Each path below is one point turned by a fixed rotation once a step. After each direction that follows a path, write how fast that rotation turns it, in degrees each step (0 if it stays still).
Each turn is a multiple of 5 degrees from 10 to 175, or 0.
Each row of a path follows its step; steps can be skipped.
Path 1:
step 0:   1.5  -7.0   7.5  -8.5  -5.8 -12.4 -29.6  29.2 -20.9 -11.7 -13.6 -19.4 -10.5  -8.2  -3.1 -19.8  -8.2 -19.7   9.2  33.1 -25.0   8.5   9.3  -5.0 -42.4  -8.5
step 1:  -7.2 -38.9   1.5   7.6 -11.2  -1.2   6.2   6.4 -26.0  -0.2  18.9  -8.2 -17.0 -10.5  -3.6  42.9  -4.1 -13.5  22.6  15.1 -22.5  -0.4 -32.0  -8.7 -12.4 -18.4
step 2:  23.7  -0.2   3.7  14.0 -22.5   2.7 -24.4  18.5 -17.3 -14.9 -15.1   9.1 -19.9 -27.1  15.0 -18.2  -5.9  -3.4  18.8   7.6 -27.0   6.4 -30.3  19.4 -24.2  16.5
step 3:  13.1 -24.0  17.6  27.1 -14.6  -6.5  13.6   7.2  -6.4  -8.1  17.5  14.0  -7.7  32.4  -6.3  25.8  -1.3 -34.3   8.9  -1.6 -20.3  15.3 -21.8  24.9 -16.7   1.2
step 4:  17.0  17.2  -9.8  30.8   2.5   9.7 -45.1   2.6 -22.6  -3.3  -4.5  28.0 -12.1  -2.2   2.9  16.6 -28.7   3.6  -0.2   3.0   3.5  -1.6 -14.9  33.2 -16.6   3.9
step 5:   0.4  14.4 -14.2  20.4  -2.9 -23.8  19.8   8.6 -12.0  -9.6  26.8  11.3 -10.4  32.7  -1.9   7.3  22.0  -7.1 -13.1  -1.4   7.0  -8.3 -22.2  32.7 -36.2  -1.3
step 6:  -6.2  16.7 -31.3  25.4   5.2  -4.1 -40.3 -24.2  -9.5   7.5  -6.0  11.9 -23.5  11.1  17.1  12.1  12.9 -16.0 -22.1   1.5  11.5  21.8 -23.8  11.6   9.1   7.5
step 7: -27.7  16.5 -17.7  -0.1  -7.2 -31.2  -8.3   2.9 -11.1 -10.7  -3.4  19.3   5.5  41.2  19.6  -6.7  17.1 -15.7 -11.3   6.2  -2.3  -1.1  17.8   2.5 -38.5 -12.9
step 8: -22.6  -7.2 -35.6   8.6  19.1   4.3 -36.3  -4.9 -11.3  11.6   3.8 -16.8  -9.9   7.4 -13.1  24.9  20.1  -7.9 -15.9  27.0   3.4  20.9  -8.4 -21.7 -14.7 -15.2
step 9: -29.3   9.2 -12.4 -13.0 -16.9 -34.5 -13.9   8.9 -35.2  -9.4  -5.0 -16.8 -18.1  -9.4  28.4 -15.3  12.4  -9.4   3.4  18.6 -19.6 -11.3  -1.3  -8.9 -18.8 -22.1
Speeds:
  7.6   1.8  10.2  -0.6   2.2   3.4   6.3   0.5 -11.4   8.0  -2.5  -2.4  -2.2   1.5  -5.3   0.5  -7.4   3.7  17.7  -2.4 -13.9   2.5  -6.7  -5.1  -3.1  10.6 -> 35
 -1.4  11.6   1.1   4.2  -7.2 -11.5   6.2   6.0   0.4  -9.5  13.2  -0.7   2.0   5.5   4.0  -0.3  -1.4  -8.7   7.0  -4.6  -7.4 -13.6   6.0  -7.2   5.0  -3.7 -> 170
-0.3 -1.4 -4.8  1.0  6.8 13.8 -3.5 -6.0 -6.2 -7.3  4.6 -0.1  0.6  1.0 -6.2 13.7  1.9 -8.4 -1.8 -5.2 -2.0  2.3 -9.6 -9.1 16.6 -4.8 -> 155
 -6.8 -10.1   6.4  -1.7   2.7   8.6   3.6   6.4  13.4 -11.0  -5.1  -6.3  -6.3  -7.1   7.1   1.5  -7.4  -2.8   3.8  12.9  -9.6  -6.4  -4.4   0.7  -0.1  -3.3 -> 35
 -5.7  -0.5  -1.5  12.5  -3.6  -6.5 -13.4  -0.5  11.7  13.4   6.7   0.4  -0.4  -7.4  -0.8   7.1  -6.5   3.6   2.6   4.7   1.8  -1.9  -3.3  -7.6   7.3  11.7 -> 160
Path 2:
step 0: -21.9  -9.2  13.9   6.1   0.1   8.1  23.3 -34.2  17.1   7.6 -14.6 -20.5   6.9   0.5  -9.9 -24.0   2.3  26.7  39.4 -18.0   1.4  28.6 -15.3 -17.7   8.5  12.8
step 1:  -8.2  30.1 -16.2 -20.4  -8.9  39.7   2.2  -8.7  27.4 -33.7 -16.7  -5.7  -7.4 -25.4   0.5  -5.6  21.4  -8.8 -17.5   5.0   3.3 -32.6  -6.2   0.9   2.9 -11.1
step 2: -33.8 -10.4  -0.9  36.9   2.2 -21.3 -35.4 -10.3   9.4   8.0 -23.3  10.0   1.3  20.4 -28.7  -0.2  15.3  13.6   7.9   5.6   8.7 -13.2   1.4   4.9  30.1 -22.5
step 3:   8.2   2.7 -30.8 -44.0  20.0  -3.5  13.7 -28.6  -8.3  -2.8   6.2 -11.2 -17.6   9.5  -4.8  18.9  -9.8  -0.3  29.2  11.9 -18.1 -27.7  18.3   0.0  15.2  -8.8
step 4:  27.9 -10.8  13.0   6.7  13.7  11.4 -27.0   2.6  20.0   5.2  30.3  10.6   0.8  14.1  -0.5   5.2  21.9  21.7   1.6 -23.7  14.4 -23.9 -21.5  18.9  25.2  31.1
step 5: -11.8 -17.2   6.3 -22.5  28.3  13.1   6.0   4.3  -1.0  12.2  -7.9  24.5 -40.8  -9.8   6.6  24.8  -5.3  -0.2  -6.6   1.1   2.7  28.5  -5.3  35.7  -7.3 -31.5
step 6:  12.2 -19.1  16.1   2.7  27.2  -5.3  34.9 -18.3  29.1  20.8 -22.1 -17.0  16.8  16.7  -8.2  13.1  14.9  16.5 -11.3  -8.7  16.8   1.4   4.4 -24.8 -16.1  23.8
step 7: -20.3  19.6   3.6 -15.1  -3.3  38.9  -5.4 -33.3  10.8   9.2  13.9 -16.3  -5.5 -34.6 -15.0  -9.0  -3.1 -25.2 -24.0  -6.9  13.1  17.5  11.6  16.5  17.2   9.0
step 8: -10.0   1.0   4.8   3.7  -1.0   2.7 -21.3  15.9  41.0  16.2 -36.8 -20.6   6.4   1.1 -13.2 -10.7  16.2  24.3   5.7  17.2 -38.7  12.0 -13.8 -11.2  13.6 -14.3
step 9: -24.3   1.0 -19.0  -8.1 -12.6  -5.3   1.2 -35.3  12.2   8.1   1.9 -16.3   2.3 -18.9   2.4   8.6  -8.3   4.8  22.2 -15.3   6.8 -48.0  14.2  17.5 -22.5 -28.2
Speeds:
-2.1  5.1 12.1 11.5 11.6 11.3 13.8 -4.9 -1.2 -7.4 -0.1 11.5  0.2 -9.2 -3.8 -0.5 -1.4  4.8 -3.0  3.6  1.3  4.5  0.6 -9.7 -1.9 -0.8 -> 60
 -3.0   5.2 -10.2   6.4   2.6  -0.3   0.7   1.2   1.9  -7.1  -9.9 -11.6  -7.2   5.9  -5.0   3.3   0.0  -8.6  -8.7   8.2  17.7   6.3  -0.3  -5.6   4.9   4.4 -> 70
  1.6  -1.5  -5.8   2.5   0.5  -2.8   9.9 -10.2  -8.4   6.7   3.1  -0.2  -1.3   7.5  -0.4  -8.8   2.7  -0.5  -6.3  -3.9  -6.9   1.9  20.7  -1.5  10.9   8.2 -> 100
Path 3:
step 0: -37.8 -32.8  -2.5 -17.8  -5.8  10.3 -33.7  -7.5   2.2  17.1   1.5  -8.9  23.4  -4.3  16.1  36.1  -3.7   1.6 -13.9  16.9   6.1  14.9   2.6  14.3 -15.2   1.3
step 1: -21.2  15.3  31.2   9.2  23.4 -32.2 -13.5  19.6 -15.7  18.1 -23.8 -30.9  -2.5  17.3  -5.1  -2.6   1.7  -3.1   7.0  -6.3  16.3  21.3 -12.5  -0.5   2.3  25.7
step 2:  -5.8 -24.0  -7.7 -16.6  -9.0 -32.3  -5.7   6.9  -0.9  33.0 -21.1  32.7  14.4   0.8   7.7  -6.6  -2.9 -14.7 -29.7 -24.8 -12.6   2.8  -2.0  30.6  -8.6   2.4
step 3:  15.3  -8.4  19.2  14.1 -11.6   7.2   5.0  37.5   9.6 -22.9 -19.5 -13.8  19.9  -0.3  -3.4  19.9  -7.1 -10.1   0.7 -11.6  26.5   4.5  -5.7  33.6  26.1  22.3
step 4:   5.7   6.7 -10.9 -23.5   3.0 -11.7  -6.8  14.9 -21.4  -4.4 -19.1  15.2  10.7 -16.7 -10.5   9.7 -10.3 -21.4 -37.0   9.2  19.8   3.0  43.4 -17.8  -8.9  14.0
step 5: -15.1   4.7 -15.8   0.8 -10.0  -0.3  -7.0   8.8 -10.0   5.0 -26.0 -27.5  -6.2 -31.0  38.5  38.0 -30.3  -8.1  11.8  11.2   3.1   0.4 -10.9  18.0   7.9  -4.6
step 6:  -2.1   9.6  34.3 -32.6   5.7 -18.4  -6.1   3.0  -0.8  15.8 -20.8  -8.4  22.5 -22.8  29.2 -19.1  14.5   6.3   5.8  -3.9   2.3  24.6  17.2 -23.5  15.1  15.3
step 7: -12.6  -5.4 -24.8 -13.8  15.7   4.9 -26.9  17.9  12.4 -12.8 -36.3  -2.3  14.8   6.6  32.9  -3.8   7.0 -17.1  -1.8 -31.8  -6.5 -11.8 -18.6  15.4 -22.2  -0.5
step 8: -14.6 -30.0  36.3 -12.0  -1.3 -14.1 -18.8  11.3 -10.2 -10.8  22.4  -7.7  35.6  -3.7   7.6  12.2  -1.2   7.9   7.5  -4.1  28.8 -17.5  14.4  15.3  -4.5  26.5
step 9: -16.5  18.3 -11.9  14.3  19.0 -10.7 -29.8  20.4 -11.8  10.7 -14.0   7.5   5.8  26.9   4.7  33.2  -4.5  -3.5 -36.7  -0.5  -3.8  12.6   0.5 -12.6  -4.9  33.3
Speeds:
  1.9  -5.0  -0.9   8.0  -0.9  -3.7 -14.0   7.5   0.8  13.0  15.1  -2.3  -2.7   8.5  -6.0  -4.6   9.2  -4.3  -3.2   2.3   2.9   5.5  -4.9   9.0  -5.9   6.7 -> 45
 -0.4   2.9  -0.6   6.7   0.0 -10.1   4.2  -6.7  15.4   4.3  -6.8  -7.4  16.1   0.2  -4.1  -9.0  -3.6   7.8  -2.0  -2.0   2.8  -7.5  -4.6   2.7 -11.6   1.1 -> 65
  9.7   0.8   6.6   1.5   2.1  -1.2  -2.1  -1.5  -0.9  -0.4 -10.9   0.3  -5.1  -3.3  -5.6  12.5  11.4   4.8  18.4   6.8  -0.3  -5.5   0.4  10.9  -7.0   3.4 -> 155
 -6.7  -3.9  -4.5  -4.0  11.1  10.4   0.9   3.3   0.0  -3.3 -10.3  -6.7  -2.6   5.0 -10.3  -8.9   5.0  -7.0   1.9   2.1  15.4   5.3   5.0  -1.4  -7.4  -9.9 -> 115
  3.6  -5.0  16.7   4.6  -0.6  -1.2  -2.6   9.0   1.2   2.0  -0.4  -6.5   6.2   2.1  -8.0  -3.5  -2.1  -0.7   8.3   5.5   2.8  -3.7  -0.4 -18.3  13.3   3.1 -> 145
